In the data rows, zero lies at 4.5, halfway between 4 and 5.
Here are some rows, each followed by its group. Rows of different groups can look alike.
[6 5 3 4 5 3 4 6 4 4 5 4 4 5 5 2 5 5 4 4 4 3 5 5 5 5 5 6 3 4 5 6 4] 1
[3 5 6 6 5 5 5 4 5 5 4 3 6 4 4 6 7 6 6 4 5 4 6 3 4 8 4 5 5 4 2 6 7] 2
[3 8 5 5 3 6 3 1 5 4 6 8 6 3 1 5 3 1 4 7 0 3 2 6 5 2 2 2 1 5 7 4 0] 3
[6 6 4 3 3 6 5 6 3 3 5 5 4 4 4 5 4 5 4 3 4 6 2 7 4 4 4 4 5 4 7 4 3] 2
[6 5 3 4 4 3 3 5 4 4 5 4 4 5 4 3 6 5 4 3 4 3 6 5 5 5 5 6 3 4 5 6 4] 1
[5 3 6 6 5 5 6 4 5 4 3 6 5 6 6 5 3 4 4 5 6 6 3 5 5 3 5 2 5 4 3 2 5] 4
[4 3 7 6 5 5 6 3 6 5 3 5 6 5 5 6 4 5 5 5 6 5 4 4 5 5 5 3 5 4 3 3 6] 4
[5 3 2 3 6 3 4 7 4 6 5 3 1 5 6 2 4 5 4 4 6 5 6 3 5 4 7 7 5 5 5 6 5] 1
[6 3 2 4 7 1 2 4 6 5 5 5 4 6 5 2 5 4 3 5 5 3 8 3 5 5 7 7 3 5 4 6 5] 5
[5 4 2 3 5 4 4 7 3 5 5 3 2 4 5 4 5 5 4 3 5 5 5 4 5 5 5 7 5 6 6 5 4] 6
[5 5 5 5 4 5 6 5 4 4 4 4 5 5 5 5 4 5 5 4 5 6 3 6 4 5 5 3 5 4 4 3 5] 7
[6 3 2 4 6 2 3 6 4 5 5 4 3 5 5 2 5 5 4 4 5 4 7 4 5 5 7 7 4 5 5 6 5] 1
[4 5 6 5 4 5 5 5 4 5 4 3 6 4 4 6 6 6 5 4 4 4 6 4 3 7 4 5 6 4 3 6 7] 8
[6 4 2 3 5 4 4 7 3 5 5 3 2 4 6 3 4 5 4 3 5 6 5 5 5 4 6 7 5 5 6 4 4] 6
[4 6 6 4 3 6 5 6 3 4 5 3 5 4 4 6 6 6 5 3 4 4 4 6 3 7 3 5 6 4 4 5 5] 8
[5 4 6 5 4 5 6 4 5 3 4 5 6 5 5 6 3 4 5 5 5 6 3 6 5 4 5 2 5 4 4 2 4] 4
[5 4 4 4 4 6 5 5 4 4 4 5 4 5 5 4 3 4 4 4 5 6 3 6 5 3 5 4 5 4 5 3 4] 7
[7 3 1 4 7 0 2 4 6 5 5 5 4 6 5 1 5 4 4 5 6 3 8 3 5 5 7 7 2 4 4 6 5] 1
[5 6 4 4 3 4 4 6 4 4 5 3 5 5 4 4 7 7 5 3 3 3 5 5 4 7 4 6 4 4 4 7 5] 6
[4 3 7 6 6 4 6 2 6 4 3 5 7 6 5 6 4 5 5 6 6 5 5 4 4 5 5 2 5 3 2 3 6] 4
[4 1 7 6 7 4 6 2 6 5 3 6 6 6 5 6 3 4 5 7 7 6 5 3 5 4 6 1 5 4 2 2 7] 9
[5 6 4 4 4 4 4 5 4 4 5 3 5 5 4 4 7 6 4 3 3 2 6 5 4 6 4 6 4 4 4 7 5] 6
[3 8 5 5 3 5 3 1 6 4 6 7 6 3 2 5 4 1 4 7 0 2 3 5 6 2 2 3 1 5 7 5 1] 3
[5 7 5 4 2 6 5 7 2 4 5 3 4 4 4 5 5 6 4 2 4 5 3 7 4 6 4 5 5 4 6 5 3] 8
[6 5 3 3 4 5 5 7 3 5 5 3 2 4 5 4 4 5 4 3 5 6 4 6 4 4 5 6 6 5 6 4 4] 8
[4 5 6 4 3 6 6 6 4 4 4 4 5 4 4 6 5 6 5 3 4 5 3 6 3 6 4 4 6 4 5 4 5] 2
[5 5 5 5 4 5 5 5 4 4 4 4 5 5 5 6 5 6 5 4 5 5 4 6 4 5 4 4 5 4 4 4 5] 7
[5 5 4 3 3 5 5 7 2 4 5 3 3 4 5 4 4 5 4 2 5 5 3 6 4 5 5 6 5 5 6 4 4] 8
[4 3 6 6 5 4 6 4 5 4 4 5 6 6 5 5 4 5 5 5 6 5 5 4 4 5 5 3 5 4 3 4 6] 4
[3 4 7 6 5 5 6 4 6 5 3 4 6 5 5 6 5 6 6 5 6 5 5 3 4 7 4 3 6 4 2 4 7] 9
[6 2 5 5 7 4 6 4 6 5 3 6 4 6 6 5 2 3 4 6 7 8 4 4 5 2 6 3 6 5 4 1 5] 4
[5 6 4 3 3 7 5 7 2 4 5 4 2 3 5 5 3 5 4 2 4 7 2 7 4 4 4 4 6 5 7 3 2] 8
[4 5 6 5 4 5 5 4 4 4 4 3 6 5 4 6 6 6 5 4 5 4 5 5 4 7 4 4 5 4 3 5 6] 7
[3 5 6 5 4 4 5 5 5 5 4 3 6 4 4 6 7 7 6 4 5 3 7 3 3 8 3 5 5 4 2 7 7] 8
[6 6 4 2 2 7 6 8 1 4 5 4 2 3 5 5 3 5 4 2 4 7 1 8 4 4 4 5 6 5 8 3 2] 2
[5 3 2 4 7 2 3 4 5 5 5 5 3 5 5 2 3 3 3 6 6 4 6 3 6 2 7 6 3 5 5 5 4] 5
[3 8 5 5 3 5 3 1 6 4 6 8 6 4 2 5 4 1 4 7 0 2 2 5 6 2 2 3 0 5 6 5 0] 3
[4 2 6 6 7 3 5 3 7 5 3 5 7 6 5 6 5 5 5 6 6 5 6 3 5 5 5 3 5 4 2 4 7] 9
[4 5 6 5 4 6 5 5 4 4 4 4 6 5 4 5 6 6 5 4 5 4 5 5 3 6 3 4 6 4 2 5 6] 7
[4 6 5 4 2 6 5 6 3 4 5 4 4 4 4 6 5 6 5 3 4 5 3 7 4 5 3 4 5 4 5 4 4] 2
[4 2 7 7 6 5 6 3 6 5 3 5 6 6 5 6 4 5 5 6 6 6 5 3 5 5 5 2 6 4 2 3 7] 9
[5 2 6 6 6 4 6 3 6 4 3 6 6 6 5 5 4 4 5 6 7 6 5 3 5 4 6 2 5 4 2 3 6] 9
[6 4 2 5 6 0 2 4 5 4 5 5 6 7 5 1 6 5 3 5 5 2 8 3 5 5 7 7 1 4 3 7 6] 5
[5 5 4 3 3 6 5 7 3 5 5 4 2 3 5 5 3 5 4 3 5 7 3 6 4 4 4 5 6 5 7 3 3] 2
[4 6 5 4 2 7 6 6 2 4 5 4 4 4 4 5 5 6 5 2 4 6 2 7 4 5 3 4 5 4 6 4 3] 2
[4 7 4 5 4 4 2 1 6 3 6 8 7 5 2 3 4 1 3 7 1 2 3 5 6 1 3 3 0 4 6 4 0] 3
[6 5 3 3 3 6 5 7 2 4 5 4 2 4 5 5 3 5 4 3 5 7 2 7 5 3 5 5 6 5 7 3 3] 8
[6 6 3 4 4 4 4 6 3 4 5 4 4 5 4 3 5 5 4 3 4 4 5 5 4 5 5 6 4 4 5 6 4] 6
[5 7 4 4 3 6 5 6 3 4 5 3 4 4 4 5 6 6 5 2 3 4 4 6 4 6 4 6 5 4 5 6 4] 8
[0 3 4 4 6 6 3 4 6 9 6 5 1 0 4 6 3 1 5 8 3 4 5 0 5 2 2 6 6 8 7 6 5] 3
[5 4 5 5 4 5 5 4 5 4 4 4 5 5 5 5 4 5 5 4 5 6 4 5 4 5 5 3 5 4 4 3 4] 2
[4 4 5 5 4 4 4 5 5 5 4 3 6 5 4 5 7 7 5 4 4 2 7 3 4 7 4 6 5 4 2 7 7] 6
[5 4 6 5 4 5 6 5 5 4 4 4 5 5 4 6 5 5 5 4 5 6 4 5 4 6 4 3 6 4 4 3 5] 7
[4 4 7 5 4 6 6 4 5 4 4 5 5 5 5 6 4 5 5 5 5 6 3 5 4 5 4 3 6 4 4 3 5] 7
[5 6 5 4 4 6 5 6 4 4 4 3 5 4 4 5 5 6 5 3 4 5 4 6 4 6 4 5 5 4 5 5 5] 8
[6 5 2 3 4 4 4 6 3 4 5 4 3 5 5 2 4 5 4 3 5 4 5 5 4 5 6 6 4 4 5 5 3] 6
[2 3 7 6 6 5 6 3 6 6 3 4 6 4 5 7 6 5 6 6 6 4 6 2 4 7 4 3 6 4 1 5 8] 9
[5 3 2 3 6 3 4 7 3 6 4 3 2 4 6 3 4 5 4 4 6 5 6 3 5 4 6 7 6 6 5 5 5] 6
[6 3 1 4 7 1 2 4 6 5 5 4 3 5 5 1 5 4 4 5 6 3 7 3 6 4 7 7 3 5 5 6 5] 1
[6 4 2 4 6 1 2 4 5 4 5 5 5 6 4 1 6 4 3 5 4 2 7 4 5 5 6 6 2 4 4 7 4] 5
[5 3 1 3 7 2 2 5 5 6 5 4 2 4 5 2 4 3 3 5 5 4 7 2 6 3 7 8 4 6 5 6 5] 5
[4 4 6 6 5 5 6 4 5 4 3 5 6 5 5 6 5 5 5 5 5 5 5 4 4 5 4 3 5 4 3 4 6] 7
[5 5 6 5 4 5 5 5 4 4 4 5 5 5 4 5 5 5 5 4 5 5 3 6 4 5 4 4 5 4 4 3 4] 7
[6 5 2 4 5 3 3 6 4 4 5 4 3 5 5 2 5 5 4 4 5 4 5 5 5 5 6 7 4 5 5 6 4] 1
[5 7 4 5 4 4 3 0 7 3 5 8 7 5 2 3 4 2 4 7 1 2 4 5 6 2 3 3 0 4 5 5 1] 5
[4 6 4 4 3 4 4 5 4 5 5 3 5 5 4 4 7 7 5 3 3 2 6 4 3 8 4 6 4 4 3 8 6] 1
[3 3 7 6 5 5 6 3 6 5 3 4 7 5 4 7 6 6 6 5 6 4 6 3 4 7 4 3 6 4 2 5 8] 9
[6 0 5 6 8 3 6 2 8 5 2 7 5 6 7 5 1 2 4 8 8 8 4 3 6 1 7 1 5 4 3 0 6] 9
[5 5 5 4 4 6 6 5 4 4 4 5 4 4 5 5 4 5 5 4 5 6 3 6 4 4 4 4 6 5 5 3 4] 2
[6 1 5 6 7 4 6 3 7 4 2 7 4 6 6 5 1 2 4 7 8 8 3 4 6 1 7 2 5 4 4 0 4] 9
[5 7 4 5 3 4 2 1 6 3 6 8 7 5 2 3 4 2 4 6 1 2 3 6 5 2 3 3 0 4 6 5 1] 5
[5 6 5 4 3 6 6 6 3 4 4 4 4 4 5 5 4 6 5 3 4 6 3 7 4 4 4 4 6 4 6 4 4] 2
[6 6 4 3 2 6 6 7 2 3 5 4 3 4 5 5 3 5 4 2 5 7 2 7 4 4 4 4 6 5 7 3 3] 2
[5 1 6 6 7 3 6 2 7 5 3 7 5 6 6 5 2 3 5 7 8 8 4 3 6 2 7 2 5 4 3 1 5] 9
[4 4 7 6 4 6 6 4 4 4 4 5 5 5 5 6 5 5 5 5 5 6 4 5 4 6 4 3 6 4 3 4 6] 4
[5 6 3 3 3 4 4 6 3 4 6 3 4 5 4 4 6 6 4 2 4 3 5 6 4 6 4 6 4 4 5 7 4] 6
[7 3 1 4 7 0 2 3 6 4 5 5 5 7 5 0 5 4 3 5 5 2 8 3 5 4 8 7 1 4 3 6 4] 5
[6 5 3 4 5 2 2 4 5 4 5 5 6 6 4 2 7 5 4 5 4 2 8 3 5 6 6 6 2 4 3 7 5] 5
[6 6 4 3 3 4 4 6 3 3 5 4 5 5 4 3 6 6 4 2 3 3 4 6 4 5 4 6 3 4 5 6 4] 6
[3 2 7 6 6 5 6 3 6 5 3 5 6 5 5 6 5 5 5 6 6 4 6 3 4 6 4 3 6 4 1 4 8] 9
[7 4 1 4 5 1 2 4 5 4 5 5 5 7 5 0 6 5 3 5 4 2 8 4 5 5 7 7 1 4 3 7 4] 5
[0 3 5 5 6 7 4 4 5 9 6 4 1 0 4 8 2 0 5 9 3 4 4 0 6 2 1 5 7 8 7 5 5] 3
[5 8 4 5 3 5 3 1 6 2 6 8 7 5 1 4 4 2 4 6 1 2 3 6 5 2 3 2 0 4 6 5 0] 5
[5 5 3 5 5 1 2 4 6 4 5 4 6 6 4 2 7 5 4 5 4 1 8 3 4 6 6 7 2 4 3 8 6] 1
[5 3 2 3 5 4 4 7 3 6 5 3 2 4 6 3 4 5 4 3 5 6 5 4 4 4 6 7 6 6 6 5 4] 6
[4 6 5 4 2 6 5 6 3 4 5 3 5 4 4 5 6 6 5 2 3 4 4 6 3 6 3 5 5 4 5 5 4] 6
[6 4 2 3 4 4 4 7 3 5 5 3 3 5 5 2 4 5 4 3 5 5 5 5 4 4 6 6 5 5 5 4 4] 6
[6 5 2 3 4 3 3 6 4 4 5 4 3 5 5 2 5 5 4 3 5 4 6 5 4 5 6 7 4 5 5 6 4] 1
[6 1 5 6 7 3 5 2 7 4 3 7 6 7 6 4 3 3 4 7 7 6 5 4 5 3 7 2 4 4 2 2 6] 9
[6 4 5 4 4 5 5 5 4 3 4 5 3 5 5 4 3 4 4 4 5 7 3 6 5 3 5 4 5 4 5 2 3] 7
Which 3 other groups have their centres nearest to the centre of group 7, nearest first?
4 2 8
Which 3 groups are nearest to each row below, nearest first, going by the average distance to the group's rows?
[5 7 4 3 2 7 5 7 2 4 5 4 3 4 4 5 4 5 5 2 4 6 2 8 4 4 4 5 5 5 7 4 2]: 2 8 7
[5 2 2 4 7 2 3 5 5 6 5 4 2 4 5 2 5 3 4 6 6 4 7 2 5 4 7 7 4 6 5 6 5]: 1 5 6
Which 3 other groups have their centres nearest to the centre of group 9, nearest first?
4 7 2
Which 4 groups are nearest to each row below, nearest first, going by the average distance to the group's rows?
[3 4 7 5 5 5 5 4 5 5 4 3 6 4 4 6 6 6 6 4 5 4 5 4 4 7 3 4 6 4 2 6 7]: 7 4 8 9
[6 0 5 6 9 3 6 3 8 5 2 7 4 6 7 5 1 2 4 8 9 8 5 3 6 1 8 2 5 5 3 1 6]: 9 4 7 1
Which 3 other groups have their centres nearest to the centre of group 8, nearest first?
2 6 7
Which 3 other groups have their centres nearest to the centre of group 5, nearest first?
1 6 7
Which 3 groups are nearest to each row below, nearest first, going by the distance to the group's nearest row?
[1 7 5 4 3 6 3 2 5 5 6 6 4 1 2 6 4 1 4 7 1 3 3 4 5 2 1 3 3 6 7 5 1]: 3 5 2
[5 3 6 5 5 5 6 4 5 4 3 5 5 5 5 5 4 5 5 4 6 6 4 5 4 4 5 3 5 4 4 3 5]: 2 7 4
[6 0 5 6 8 2 6 2 8 5 2 7 4 6 7 4 1 2 4 8 8 8 4 3 6 1 8 2 5 5 3 0 5]: 9 4 5
Which 3 other groups have their centres nearest to the centre of group 2, nearest first?
8 7 6
Which 4 groups are nearest to each row below, nearest first, going by the distance to the group's nearest row?
[5 6 4 3 3 4 4 6 3 4 5 3 5 5 4 4 7 6 4 3 3 3 5 5 4 7 4 7 4 4 5 7 4]: 6 8 1 7
[6 4 3 3 4 5 4 7 3 5 5 4 2 4 6 3 4 5 4 3 5 6 4 6 5 4 6 6 5 5 6 4 3]: 6 8 2 1
[4 6 6 5 4 5 4 5 4 5 5 3 6 4 4 5 7 7 5 3 3 3 6 4 3 8 3 6 5 4 3 7 6]: 1 8 6 2
Which 3 other groups have their centres nearest to the centre of group 3, nearest first?
5 7 2
Which 4 groups are nearest to each row below, nearest first, going by the distance to the centre of the group?
[3 4 8 6 5 5 6 3 6 5 4 4 6 5 4 7 6 6 6 5 5 4 5 4 4 6 4 3 6 4 2 4 7]: 4 7 9 8
[3 5 7 6 4 6 6 5 5 4 4 4 6 4 4 7 5 6 6 4 5 5 4 4 4 7 3 3 6 4 3 5 6]: 7 4 8 2
[7 4 2 4 6 0 2 4 6 4 5 5 5 7 5 1 6 5 3 5 5 2 8 3 5 5 7 7 1 4 3 8 5]: 5 1 6 7
[4 1 6 6 7 4 6 3 6 5 3 5 6 6 6 6 4 4 5 6 7 6 5 3 5 4 6 2 6 4 2 2 7]: 9 4 7 2
[5 4 5 4 4 6 6 6 3 4 4 4 3 4 6 5 3 5 5 3 6 7 3 6 4 4 5 5 6 5 6 3 4]: 2 8 7 6
[2 8 5 4 3 6 3 1 5 4 6 8 5 2 2 5 3 1 4 7 0 2 2 5 5 1 1 2 1 5 7 4 0]: 3 5 2 7
[4 5 5 5 4 5 4 5 4 4 5 3 5 5 4 5 7 7 5 4 4 3 6 4 4 7 4 6 5 4 3 7 6]: 6 8 7 1
[5 5 6 5 3 6 5 5 4 4 4 4 5 5 5 5 5 6 5 3 5 5 4 6 4 5 4 4 5 4 4 4 5]: 7 2 8 4
[6 6 4 4 3 6 5 7 3 4 5 4 3 4 5 5 4 5 4 3 5 6 3 7 4 4 5 5 5 5 6 3 3]: 2 8 7 6
Which 3 other groups have their centres nearest to the centre of group 4, nearest first?
9 7 2
Group 2 spreads out most along one direction. Which 3 other groups' directions of most spread are closest to that one, closest first?
8 7 4
Group 3 spreads out most along one direction. Which 3 other groups' directions of most spread are closest to that one, closest first?
5 6 1
Which 3 groups are nearest to each row below, nearest first, going by the distance to the centre of the group?
[5 4 6 5 5 5 6 4 5 4 4 5 6 5 5 5 4 5 5 4 5 5 4 5 4 5 4 3 5 4 3 3 5]: 7 4 9
[0 5 5 4 5 8 4 4 5 9 6 4 1 0 3 8 3 0 5 7 2 4 3 1 5 2 1 5 7 8 8 5 3]: 3 2 8
